Each row is where one point has got to under a steady rotation. How many steps took it there?
The counts run from 0 to 303.
[ 99 149 151  92 120 166 137 134 124 154 125  81 108 175  76 109 143 169
 161 126 114 103 175  93  96  72 126 154 114 102 147 153 112 133 170 137
 131 118 117 152 117 143  94 112 142  90 135 106 161 129 194 117  77 103
 125  87 119 107 151 146 156 127  82 104 134  89 122 124  98 106 156 123
  86  95 115 123 123  88 121]
83
[168  97 103 113 161 119 136 181 176 115 135  76 114 113 160 146 104 157
 120 170 128 124 171 167  98 100 154 133 148  94 118  87 136 162 145 144
 129 142 136  85 117 126 184 126 136 172 155  86 112 120 134 104 114 143
 155 140 159  63 104 147  87 117 112 107 143 144  63 110 130 104 100 116
  98 122  78 115 111 184  87]
236
[172 116 113  96 106 136 102  85 110 166 148 107 115 168  87 110 173  72
 133  96 138 100 126 111 193 110 111 158 120 175 107 171 123 123 137 146
 113 116 119 165 119 122  74 166 121 125 132 125  97  65 149 105 129 102
 164 117 121 135 187 149 135  97 111 121 112 129 131 133 108 153 130 177
 160 108 143 127 108 112 186]
181
[131  87 136 148  94 126 144 163 102  99 162 126 131 113 145 154 101 159
 128 130 152  99 124 103 127 144 151 125 119 106 103 130 112 173 140 117
 143 150 142 114 122 164 196  72  92 145 138 165 131 176  83 143 128 157
 131 193 174  72 105 130 115 167 141 143 129 133 134 159 159 103  88 121
 105  81 128  54 153 104 114]
2
[ 59 148 147 104 101 165  87 135  95 110 118 130 110 156  82 139  98 131
 169  92  97 128 134  94 106  83 120 173  92  73 144 158 125 132 132 133
 147 173 120 152 103 131 120 146 108 125 128 162 154 131 123 129 125 126
  97 107  82 132 166 123 184 111 101 161 117 113 133 139 124  81 157 117
 126  77 152 121 163 112 105]
294
[ 96 137 194 136 128 104 131  98 133 119 123 124  84 131 116  88 116 122
 130 160 144 137 130 134 120 142 156 143  89 119  69  97 144 131 102 127
 101 111 155 114 103 157 132 115 116 133  94 156 121 168  41 137 128 106
 112 165 156  95  86 105  76 150 150 103 129 143 121 165  91 142 101 124
 105 107  62 112 131  99 135]
123
[157 129  83 130 137 108 158  98 130 143 143 123 107 158 127 152 124 143
  89 188 167 137 134 169 125 164 170 123 122 102  56 108 104 149 104 148
 124 114 134 105 166 131 123 123  82 155  92 117 113 136 110 140 141 165
 123 165 163 133 127  97 115 119 203 106 152 141  71 142  87 119 120 113
  74 137  86 114  97 111 144]
240
[ 89 149 137 125  76 162  78 173 116 169 154  97 132 133  90 122 137 130
 176  72 116 132 155 157 110 128 152 189 146  71 124 122 140 111 148 137
 113 147 107  95 130 134 111 124 125 142 159 137 117  96 129  78 115 142
  99 131 103 143 196 151 153 114  76 120 133 133 126 119 131 150 153  97
 111  95 180  86 138 150 130]
170
[141 193 139  50 135 132  82 102 145 140  81  93 103 156  96  94  96 172
 181 110 106 138 134 155  45 113 146 166 126 120 125  95 149 137 114 118
  84 136 136 109 169 163  92 105 125 116 138 145  96 116 120 139  95 108
 117 116 114 141 160 121 118 143 121 149 144 155 103 103 113 142 145 124
  90  78 136 170 118 123 105]
49
[124 165 139  95 133 144  90  75 121 151 130 171  78 174 106 118 109 111
 163  99  99 151 105 103 129 145 117 174  98 156 126 161 110 118  99 161
 152 137 142 178 117 133  78 148 100 119 117 177 108 112 133 129 135 102
 105 111  56 134 171 123 127 112 115 100 119 145 172 124 124 104 156 172
 129  76 113 144 128 133 118]
57
[113 119 118 138 165 135 102 157 137 153 125  89  95 132 105 124 149 154
 188 126 109 170 179 146 135 153 155 154 128  89  90  78 140 120 109 206
 110 149 126  89 112 139 110  92 138 178 105 150 129 120 101 171 106 158
 117 128 117 101 154 156  90 158 111 124 114 181 107  92 108 147 142  86
 110  94 121 102 129 164  72]
33
[127  98 110 150  82 126 117 140 111 134 134 115 118 150 141 154 108 120
 121  77  61 119  91 124 147 155 136 139 135 143  78 147 108 155 141 146
 170 179  87 146 130 127 146 145  98 161 133 179 114 110 105 132 161 177
 137 138  91 147 172 164 147 143 106 160 114 157 146 121 129 123  91 144
 169 113 188 105 152 140 112]
279
[102 143 180 115  88 149  91 138 100 106 158 133  99  97  93 110 119  95
 109  83 106 127  97  74 179 148 123 195 119 110 132 125 116  80 174 105
 142 100 131 144  93 122 144 134 108 124 195 178 112 137 131 101 157  97
 131 120 156  93 122 121 133 132  93 107 112 105 174 131 137 136 115 179
 124 102 127 106 129 111 181]
196
[134 140 102 129  83 158  93 108 109 112 143 141 110 132  62 162 117 164
 145  95 151 128 152  86 132 117  84 153 118 134  87 110 152 113 121 112
 141 139 108 107 146 140  91 121  97 136 108 178 130 139 163 119 162 145
 120 157 147 161 197 114 131 112 115 140 156 147 129 173  89 127 105 114
  95 101 203 126 131  68 147]
291
[102 117 126  96 104 124 131 158 104 111 138 141 100 138 114 169 109 107
 147  71  84 125  97  64 183 114 125 207 104 138 150 155 113 123 154 145
 174 127 115 171  90 124 128 149 108 121 142 138 140 141 152 145 128 155
 118 130 110  70 150 167 154 112 101  95  94 113 178 132 123 103 130 182
 175  94 143 123 122 133 139]
194
[160 101 132 123 196 129 121 119 141 112 112 116 101 117 128 130 102 133
 107 151 109 153 108 174 132  87 134 112 113  81 124  85 155 143  65 156
 151 164 131 120 115 117 166 153 131 188 118 150  72 113  95 152 165 135
 163 125 133  87 128 150 103 130 162 124 127 150 111 150 152 106 122 142
 136 100  69 161 102 193 105]
25
[142  97 153  84 160  69 158 114 144  84  97  90 117 139 156 106  89 142
 127 155 115 117 100 143 101 106 179 109  93 147  93 135 137 151 106 134
 137 152 167 140 106 141 123 134 120 120  93 117 123 128  37 179 120 131
 119 159 130  78  94 138  93 134 154 127  96 156 113 141 117 104 119 139
 143 123  67 127 140 109  89]
125
[155 126 130 121  96 131 119  88 126 132 115 145  84 158  79 173 128 116
  90 119 131 119 149 121 127 115 113 152  92 135  71 106 108 173 144 109
 153 129 123 138 108 108 107 126 115 128 111 162 139 156 139 113 166 140
 153 161 189 109 103 105 113 122 168 102 129 113 132 222  90  94  89 134
 105 124 128 113  99  78 185]
89
[140 153 125  69 132 128 144 163 103  95 126  91 129 106 101 179 124 183
 143 168 158 105 142 126 109 140 130 161 126  73 141  83 135 181 160 135
 133 119 126 101 154 136 152  85 111 111 143 122 131 173 150 129 115 165
 129 134 194  74 105 131 124 135 135 111 130 105 123 153 131 100 124 125
  89  98 112 121  88 112 127]
101
[135 121 139 117 104 100 101 109 147 119 127 104 128 121 174 115  74 108
 126 121 102  98  58 196 105 129 182 122 121 116 116 170 129 140 127 117
 140 141 150 149 143 132 117 169  77 134 160 105  92  98  44 111 142 133
 130 159 105 137 135 128 132 139 156 170 121 130 102 138 138 145 101 143
 150 115 143 108 146 150  96]
263
[154 170  79 106  95  96 113 147 136 144 117  90  92 169 127 119  89 189
 136 108  52 120 108 164  62 113 173 155 165  96  94 115 147 157 107 104
 120 173 121 114 152 141 112 134 139 128 116 123  95  90 149 140  87 181
 127 142 103 139 131 161 135 136 140 112 132 160  96 100 142 155 125 142
 132 113 166 147 124 171  85]
51
[116  93 130 115 127 146 147 121  98 103 180 143 129 109 152 133  71 125
  97 166 179 132 113 136 156 134 162 137 129 118 143 136  77 141 133 133
 198 119 148 106  85 137 151 144  69 142 136 115 133 125  86 120 185 145
 117 107 155 101 136  88 137  74 158 166 119  82 128 136 154  69 111 136
 122 102  55  79 138 134 129]
229
[119 168 137  98  43 142  74 124 118 136 117  65 119 140  89 140 100 152
 136  75 112  96 114 134 100 142 141 183 148 109 126  94 134 156 194  87
 107 138 102 118 154 163 132  99 135  96 174 137 107 168 112 109 107 123
 144 159 157 128 138 142 138 165 112 150 106 113 129 122 159 139 117 155
 117  91 170 115 102 127 161]
187
[142 120 120 125 163 128 143 109 124 122 169 148 107  92 156  95 166 140
 139 142 172 139 126 104 169 184 110 105 137 144  98 151 122  72 112 184
 116 104 159 100 130 162 140 103  74 169 143 145 105 139 110 140 118  95
 123 105 128 121 156 131 111 131 103 132 140 155 109 100 107 133 116 137
 110  98  59 143 139  80 136]
131
[108  90 156  91 108 168 156 150 108 149 145  91 130 140  60 113 146 116
 109 103  94 106 138  86 142 131 174 140  96  94 139 130 133 160 169 153
 182 143 123 130 102 125 142 122  97  98 151 152 145 140 130 130 180 157
 183  95 129 112  99 146 134 137  92 112  95  96 147 153 131  69 126 118
 149 137 112  80 143  93 121]
93
[201 129  77 114  95 120 137 117 165 169  99  79 115 121 124 115 141 147
 101  70  87 116 128 105  94 125 109 125 135 189  91 119 126 148 161 109
 112 150 107 119 174 154  81 117 118 120 127 118 102  92 134 127 105 114
 165 146 128 157 148 146  95 127 111 149 126 167 113 138  97 130  87 159
 139 131 198 148 116  76 157]
64
[137 134  88  92 123 159  95 127 137 147 121  78 110 142  68 122 146 166
 140 114  76 138 141 150  98 102 118 124 120  96 110 105 179 102  94 170
 141 151  93  89 165 118  84 172  87 132 112 129  98  80 162 134 154 163
 151  79 107 174 192 142 123  99 107 142 130 134 114 119  72 112 147 126
 145 103 183 136 101 104 114]
167
[117  81 150 117 127 117 130 156 136  96 146  76 117 109 127 141  87 100
  81 146 132 138 115 127 141  95 180 156 113  81 106 109 134 121 176 117
 113  98 131 135 116 119 192 148 126 157 171 121 120 142  94 126 165 122
 159 138 138  56  56 132 100 125 130 109 116 124 109 113 149  90  82 139
 130 115  69 133 130 155 135]
111
[144 142  94 123 114 148 107 116 104 172 137 120 123 129 169 152 102 180
 186 145 149 106 144 167  73 158 139 111 151 134 123 100 133 156  74 155
 167 192 118  83 157 151 156 109 118 144 119 154  82 129 129 120 134 149
 119 148 113 133 192 146 116 123 125 157 136 140 109 116 178 109 133 123
 133  60 140 104 115 166  94]
152
[134 123  97 153  91 149  79 103 100 163 163 123 122 142 121 148  87 178
 151 113 128 116 148 166  97 173 152 119 140 106  95  96 115 151  94 165
 154 176  90  77 148 134 145  88  87 160 135 163 107 122 109 123 161 163
 138 139 139 166 181 132 130 128 131 153 148 161 110 132 167 128 115 117
 127  76 150  84 123 168 121]
153
[112 102  99 120 161 109 139 136 154 122 139 145 107 147 157 134  85 145
 128 146  99 140 133 116 112 132 146  95 106 144 111 144 125 134 103 173
 155 176 144 146 116 137 100 146  86 201 107 147 120 106  90 168 168 146
 126 130  45 128 133 120 127 102 141 141 116 161  99 116 110  83 110 123
 125 101 100 132 165 125  66]
142
[103 183 122 127  67 160  97 120 102 137 154 144  89 138 105 151  83 148
 141  69 101 126 105 101 121 154 106 209 132 110 108 186  64 129 174 130
 147 132 115 139 130 129 130 129  86 113 163 109 145 138 150 110  80 125
  79 121 122 152 163 136 149 129 116 122 126  99 153 128 125 138 148 159
 135 100 133 102 124  93 131]
70
[ 81 171  94 126  65 138 117 142 113 146 154 126  89 160 151 170  82 163
 146  86  83 132 103 107 117 152 114 193 137 126 113 156  79 126 174 149
 142 130  84 146 145 111 134 126  88 121 138 106 154 129 162 128  88 132
 113 105 114 143 170 170 165  98 122 130 120 111 126 113 114 131 148 184
 141 107 163 106 111 127 122]
69
[146 107 128 107 118 119 117 120 101 144 110 129 117 166 126 132  98 158
 172  95 107  81 110 137  78 150 152 127 105 150 130 162 145 171  85 123
 161 199 126 160 142 136 115 105 128 107 117 187  86 117 114 133 133 163
 108 152  91 150 167 119 135 183 122 144 127 154 150 165 144 110 124 103
 137  80 174 111 154 117  96]
277
[190  96 118 103 150 109 201 116 130 109 134  82 113 133 104  76 168 141
  99 190 159 118 119 125 149 103 158  94 134 120  94  99 161 142 102 147
  98 109 154 108 129 149 129 123 106 142 107 127 113 130 135 154 142 156
 152 122 169  91 116 128 120 131 144  88 152 139  81 127  85  94  96 129
  79 123  92 158 120  81 144]
115
[146 136 123 137 118 111 109  99 143 143  93 102  93 154 131 122 105 169
 143  91 104 102 103 178  81 103 130 108  87 149  49 125 151 145  88 122
 120 172 124 141 152 125  82 155 126  93  86 152 118 100  97 133 116 156
 113 173 127 160 163 148  98 157 154 127 145 163 108 178  94 169 130 148
 119 111 188 140 133 106 115]
275
[123 119 140 122 136 114 157 158  94 134 171 100 138 144 126 129 158 161
 170 186 188  93 133 115 157 156 178 138 126 101 121 104 117 115  83 173
 143 118 143  98 110 169 157  90 125 131 125 157 127 141 160 135 125 172
 129 125 142  71 142 151 125 142 113  51 129 131 123 118 137 105 142 121
 110  94  89  90 130 136 103]
118
[139 125 144 108 156 137 113 109 164 117  94  95  88 127 108 111 136 152
 137  68  74 157 114 136 116  84  84 128  88 133 123 153 152 117 148 162
 122 134 122 170 145 105 113 171 115 109 125 114 122 114 125 137 102  85
 145  90 113 135 155 186 110 133  78 160 133 149 118 120  78 129 142 162
 160  74 146 182 101 100 117]
284
[100  69 170 128 177 111 153 159 137  89 147  87 127  94 153 117 121 139
 156 143 126 107 109 140 164  86 116 104  91  95 134 161 138 123 106 169
 165 138 136 130  82 105 169 158 110 129 133  92 121 122 117 122 105 116
 128 100 145  62 120 169  90 116  96 137 114 117 125 119 138 108 149 159
 147  96  65 120 132 141 105]
9
[112 123 144 106 164 130 145 129 106 157 142 142 122 159 111  76 138 147
 179 169 120 107 150 157 120 162 185 134  88  84 112 133 106 151  81 188
 149 133 180 116  80 134 107 119 101 149 106 150 101 116 119 151 144 165
 102 109 104 118 146  90 127 140 150  88 130 129 135 148 114 104 155  88
 102 111  71  91 127 125  82]
243
